Named moves, each a turn or a mirror, and the order they were made in; the first pair answered:
A:
[ -4.5   3.7 -19.0  17.9 -10.8 -18.3  37.9 -19.8] -> [ -3.2   2.7 -17.7  17.7 -10.8 -17.2  38.6 -18.3]
[-14.0  -0.7 -16.9 -11.9  28.7   1.5  13.0   1.4] -> [-20.2   0.1 -25.5  -6.4  20.7  -5.0   2.1   5.2]
[ 17.0 -12.1  16.4  11.6 -33.8  18.5  -1.4 -16.3] -> [ 13.7 -10.8  11.8  14.8 -36.8  13.7  -6.8 -16.1]
U:
[ 33.4   5.5   5.8  -6.4  -6.5  10.8 -58.8  25.9] -> [ 26.1  11.8   3.5 -27.4  43.9  -3.3 -27.5  37.6]
[ -7.7  -7.0 -15.8  14.6 -22.0  -8.0  -6.0 -16.0] -> [  0.0  -5.4 -12.7   8.6 -20.1  -3.6 -27.2  -5.5]
[ -8.1  12.9 -17.7  31.3 -37.5 -27.6 -35.0  15.3] -> [ -3.8  17.7 -15.5  13.6 -13.0 -27.6 -46.2  32.6]
[ -5.3  -5.6 -16.8   5.0   7.4  -5.4  34.5 -19.6] -> [ -1.7  -9.0 -15.5  16.2 -20.7   2.6  17.8 -24.9]
F:
[-8.8  6.7 -4.6 25.0  1.9 -5.8  2.6 -4.3] -> [-10.9   5.3  -3.3  24.6   1.6  -2.8   1.0  -4.6]
[  9.4  -7.9   5.1 -21.3  15.2  24.6  15.7 -24.4] -> [ 32.1  17.3  -3.9 -18.1  13.3  -8.4  16.0   3.3]
[ 21.9  12.1  16.9  12.7 -31.2  -9.8 -23.6  22.0] -> [ -2.5 -14.4  28.0  12.4 -26.6  26.8 -25.6  -6.7]
H:
[ 21.2  15.8  18.2   1.3  -1.5 -18.8  26.6  14.7] -> [ 23.7   9.3  27.6   2.9 -11.0  -5.9  26.2   5.0]
[ -6.5   1.1 -10.0   2.0  -6.3  -2.4  -2.2  13.6] -> [ 6.6 -3.3 -7.9 -5.1 -6.4  9.0 -6.5  9.6]
[ -4.0 -13.7 -24.5  -1.2   1.5   1.2   8.7 -21.4] -> [ -3.2 -12.8 -22.9   0.9   0.8   1.7  10.0 -21.3]

(2 to 3 moves a pair)
[-24.6   1.1  40.5  29.3 -24.9   6.5 -40.6  23.9] -> [-26.3   1.6  45.1  10.9   8.0   7.6 -41.6  35.7] | U, F
[-36.7  -3.0 -18.2  12.6  12.4 -16.5  -7.0  -6.9] -> [-17.8 -11.1   2.3   9.9   5.9   5.7  27.5 -32.4] | A, U
[  1.2   5.5   3.3 -10.7  10.7  -3.0 -27.1  13.0] -> [  2.6   1.7  15.0 -16.6  17.5  11.5 -18.3   7.4] | A, F
[-10.5 -10.8   0.6 -10.2  37.9   0.0   8.9 -10.1] -> [ -8.2 -18.1   4.4  -3.2  17.8  12.3  14.7 -26.5] | H, U
[ -6.8 -14.8  23.8 -12.0  19.7  24.7 -17.4   3.9] -> [ -3.4   6.2   4.7   0.4   2.5  -9.1 -36.6  29.0] | A, F
[ -7.3  -8.1  10.3   0.8 -14.6  10.3 -13.9 -19.1] -> [ 19.5   8.4  22.0  -5.3 -13.1  -1.9  -0.1  -4.6] | F, H, A
[-12.0 -16.9  -8.0   0.2   8.2  11.3  51.3 -36.2] -> [  3.7  18.4 -35.5  12.4 -10.5 -44.7  31.9   1.0] | F, A
[  1.9 -27.8 -26.4  -3.9  10.7 -10.7 -14.1 -16.6] -> [ 10.7 -32.0 -13.5  -4.8   3.3   2.2  -4.1 -26.8] | A, U, U
[-12.3  -0.1  39.8   4.0   0.0   0.6  15.7   3.9] -> [-23.3   0.6  26.7  16.9 -17.7  -8.5  -5.2   4.9] | U, A
[ -0.3 -26.9   6.0 -20.9  15.1  17.0  27.3 -27.2] -> [-23.2 -20.1 -25.7  -2.4 -12.7  -7.4 -36.7  -6.4] | A, U
[ 29.8   0.4  38.8   5.4 -20.1   2.2   0.3   9.4] -> [  7.8  13.5  11.9   7.4  -5.3 -28.9 -17.5  34.7] | A, H, U
[ 20.1  -4.8  24.5  -9.8   6.1  24.4 -17.2  13.3] -> [  2.2  -7.3  16.5   3.2   9.4  13.0  38.8 -13.3] | U, U, U
[ 28.3 -10.1  26.1 -12.6 -32.9  20.8  11.5 -16.2] -> [ 40.1   0.1  27.0 -21.7 -21.2  13.3  -3.4   4.1] | U, F
[ 41.8  -1.9  -1.0  -2.7 -14.5  30.6 -13.1 -25.5] -> [ 35.9   6.9 -12.4 -11.1   3.5  16.7 -42.3   1.0] | A, U
[ 40.7   9.2  15.0  -0.1 -35.0   5.1 -10.8  -5.0] -> [  5.7  -7.1   5.6  -1.8 -26.2  18.6 -46.1  -7.2] | U, F, A
[ -2.8  -3.0  -4.0   3.5 -18.7  -7.6 -15.8   2.7] -> [  5.4   1.1   5.4 -15.2  14.1  -5.2  -0.5  12.6] | U, U, A
[-3.1 -5.4  0.4 -4.6  5.5  8.9 21.0 -9.9] -> [  1.9   6.3 -11.6   8.1 -17.0  -9.5   3.1   1.1] | U, A, F
[-15.2 -15.5  -9.4   2.0  10.2  -3.1  12.6 -16.7] -> [ 17.9  -0.8  -2.7  -1.3   2.8 -13.2  22.9  -3.3] | U, F, A
[ -7.0  -7.6  14.1 -16.9  20.2  26.0 -16.1   2.2] -> [-17.9  -8.9  10.0  -7.0  23.6  19.4  18.7 -15.7] | U, U
[ 23.0   2.9   2.3 -13.3  22.0  -1.8  -3.0   7.2] -> [ 24.1  -6.3  -3.1  -3.1 -11.1  13.3 -16.6 -14.1] | U, A, H
[-30.9  -5.7   9.9  -0.6  -3.9  12.7 -14.5 -19.3] -> [ 23.5  16.2  25.4  -6.7 -17.3   6.4  -3.9  -0.4] | A, F, H
[ -5.8   6.6 -35.4  15.8 -16.7 -27.8  21.1   2.0] -> [-17.4 -20.1 -20.1  10.0 -28.7  14.9 -23.3 -14.2] | U, U, F
[  8.3   2.8  -5.7  -9.3   1.2   8.2  43.0 -26.7] -> [  3.3  17.1 -32.2  10.5 -32.3 -19.7 -10.1  -2.5] | F, A, U
[ 15.9   2.2  21.1   7.2  -5.8  22.8 -12.3 -29.4] -> [ 32.1  25.0  10.0  12.3 -10.6  -7.8 -17.7  -5.1] | F, A
[ 11.3  -4.8 -15.8  -9.4  -1.0  18.1  15.0 -29.3] -> [ 18.4  -3.5 -12.8 -13.5  -8.4  24.6 -13.7 -19.1] | U, U
[ 32.8   8.1  -4.3   4.4 -37.7  -1.8   2.5  -7.7] -> [ 33.7  17.1  -6.6 -14.3  -5.9  -9.7 -20.6  23.4] | U, U, A
[ 17.8  22.1  10.8   2.1   3.8 -16.8 -12.0  32.2] -> [-26.2 -15.7  10.7   6.8  -0.9  22.0 -26.3  -6.0] | F, A
[ 35.4  18.4 -19.8   9.6 -29.5 -26.2  -3.8  24.9] -> [ 33.1  22.1 -20.4  -1.7   0.0 -31.8   5.0  35.4] | U, U
[  4.4   7.9  -3.3  -0.7  10.0 -12.4 -20.7  31.9] -> [ -1.5 -13.6  15.4 -10.9  23.8  23.4  -4.3   5.4] | A, F
[  2.0  -6.6  15.7 -10.0   8.2   4.6  17.4  -4.0] -> [ -2.2   2.2   7.1   5.8  -5.4 -15.1  21.0   0.4] | H, U, F
[-18.3 -13.7 -21.3   0.3  -4.3   4.0 -14.1 -17.1] -> [ 15.5   0.5  -3.8  -9.3   3.1  -0.4  29.8 -14.2] | F, A, U
[ 10.5  26.4  20.7  14.5 -10.3 -30.5  33.3  -2.1] -> [-29.2  -7.5  21.9  19.5 -13.6   4.5  18.8 -36.7] | A, F
[ -4.1   4.1   5.4   3.6 -12.1  -4.3 -23.2   9.3] -> [ -9.1  -5.1  15.5  -9.7  10.6  12.3 -13.4   3.7] | U, F, A
[  7.1 -23.8 -12.1  -0.5 -16.9  24.7 -16.1 -15.6] -> [ 26.7 -18.5   2.5 -11.8  -6.3  28.8   5.8 -13.9] | F, A, F
[-28.1 -22.1   4.9  32.1 -44.6 -20.3 -25.7  -1.5] -> [-17.2 -11.6  12.1  -4.1  10.2 -23.4 -50.8  40.5] | U, U
[  9.4  14.5  16.8 -21.0  15.2   2.4   2.4 -16.8] -> [  1.7   6.8  16.9 -19.6  13.3  10.5  -2.4 -25.1] | A, F, A
[ -7.8   1.8 -13.7  -4.0 -14.1 -17.6 -29.3  -0.6] -> [  5.9  -7.6   3.7 -11.0 -14.4  10.9 -30.2  -7.8] | U, H
[ -7.0  16.2 -33.5   6.7  13.9 -48.7  -8.9  18.6] -> [ 12.8   0.6  -7.5  13.0  -3.2 -22.0  55.5 -25.6] | U, A, U
